A single turn carries every row of the set below to another of its rows. Some are shown first; where does it send the rows asked next?
nefof: [ 11.4  16.1 -37.5 -12.7  -1.1  11.1 -13.3  20.7 -10.5  -4.6   8.5   7.5]
bilel: [-11.3  -0.6  -3.5  -0.8 -22.0  -9.5   5.3  20.1 -19.6  12.8  12.8   3.8]
suluk: [  2.5  -2.5 -18.8  23.2  10.3 -23.7  12.5  -6.4  -3.9   9.7  10.5  -7.4]
talo: [ 27.5  -1.6  -4.9   1.6  10.5  -3.8  15.8  30.0 -21.4  -1.4  34.8  13.4]
sugot: [ -9.5  11.8 -38.0   7.7  28.1   5.5   3.1   0.1 -31.7   5.2   4.2  30.3]
gen: [  5.8  -3.5 -10.9   1.3  28.7  -0.9  20.3  11.8 -14.7  16.7  26.5 -10.0]
Sos: [ 28.5   6.4  -9.1   8.5  23.4 -19.8 -42.2  16.2 -16.9  -1.4   9.7  31.0]
Fafam: [ 13.2 -12.0 -19.6  11.0  30.6   5.6 -22.3  22.6 -28.8  -3.2  -3.1  -4.3]
zota: [ -4.3  23.3  -7.6   5.8  52.7  -7.3  -7.7  13.5 -15.7  13.7   0.9  21.9]
ripat: [ 10.3  16.1  -7.0  16.8  -4.0 -21.4  -0.8  17.7 -14.7  41.5  28.9   1.9]
lukot: [  9.5 -10.0 -17.4  34.4  26.1 -10.1  -1.6  18.8 -13.9  28.6  36.4  22.1]
menil: [ 24.3  -0.7 -12.9  23.1  -7.8 -27.3   6.7  12.6 -11.1  -8.9  18.1  15.9]
Bes: [-12.1 -27.7 -13.9  16.3   7.5   1.1   4.4  21.7 -18.9   0.0  19.9  24.6]
doti: [ -5.4 -11.2   8.3  18.8   6.8 -13.1 -11.7  19.3 -40.4  -3.6  25.0  30.0]
Tizin: [-11.1  22.5  -8.2  -4.6  19.2  -8.8  -2.7  25.7 -47.9  -3.4   2.7  12.3]
Peg: [ 19.9  11.1 -45.6  22.2  14.0  -1.9 -27.5  -2.6 -25.2  13.7  19.2  14.1]
Ser: [ 10.9  20.3  -4.9 -16.0  -0.5 -19.3 -30.3  15.0 -13.9  30.2  22.3  28.8]
Zakav: [ 11.0  30.2 -27.3   5.4  14.4  -7.3 -15.5  -8.6   0.2  19.8  -4.4  24.6]
dira: [  1.1  -1.5 -29.1   1.4  19.4 -11.5 -33.8  -6.4  -1.1  -1.6  -6.3  21.9]
lezod: [ -0.2   6.7 -38.9   0.8   4.3 -12.2  -5.1  12.7  -9.5  45.0  19.2   5.8]
bope: [ 16.4  28.0   6.4 -16.5  31.9  -9.2 -22.7  21.4 -24.7  14.4  15.2  23.1]
rulek: [  9.8  -9.2  10.0   7.4   5.2  -9.4  12.2  25.5 -23.3  -4.2  30.6  26.7]
Rovaz: [  7.8   5.6   2.7  -2.9  32.7   1.2 -31.3  31.5 -26.4 -11.1   9.0  10.4]
nivam: [ 14.8 -11.3  -0.9  17.6 -16.0 -30.2  -3.2  12.5 -13.7   6.2   8.6   5.3]
zolap: [  9.9  21.2   0.4  31.9  40.6 -13.7 -10.1   4.6 -30.9   6.1   4.3  13.2]
fol: [ 17.8  22.8 -15.6  10.4   5.1 -17.1 -32.5  23.1 -42.1   5.5  17.7  -3.8]
fedi: [  8.0   5.3 -10.4  14.0  25.6 -27.8 -32.6   3.4 -10.5  28.7  19.0  41.2]
vatem: [-13.1  -4.5  -4.2 -29.3   7.3  -5.0 -26.8  18.1 -18.1  14.9   9.3  17.6]
gena: [ -9.8  10.9 -17.4   9.7  28.9  -7.8   4.0  22.6 -20.3  22.5  44.0  33.9]
mebak: [ 23.1  11.6 -17.3  -2.7  -5.4   1.1 -38.8   9.3 -11.2  -5.6   4.1  13.6]
Zodu: [  3.8 -15.8 -13.2  10.4 -16.8 -17.4 -20.9   8.6 -29.3  18.7   1.0   0.9]
fuvam: [  8.2  47.9 -17.0   9.4   8.4  -8.2  -1.9   2.4 -12.6   5.4  15.5  24.4]
Nus: [  0.5  -4.3 -13.8   3.7  29.5  -0.4  18.2  15.8  -6.1  21.8  40.9  14.2]
Mos: [  5.4  -5.6 -25.2  14.2   8.1 -21.0   3.6   3.5   3.3  31.4  18.8  -7.5]
Maban: [-15.2 -19.2 -11.4   1.1  33.9 -12.7 -28.3   5.4 -14.8  13.7   5.3  30.3]
gobog: [-11.5  20.0 -12.7 -23.6  28.9  -1.3 -14.1  -2.0  -9.0  14.6   0.1  13.6]

sugot -> Tizin
dira -> gobog
gen -> talo
Now these:
Bes -> bilel
mebak -> Zakav
rulek -> nivam
lezod -> gena
nefof -> fuvam
Ser -> fedi

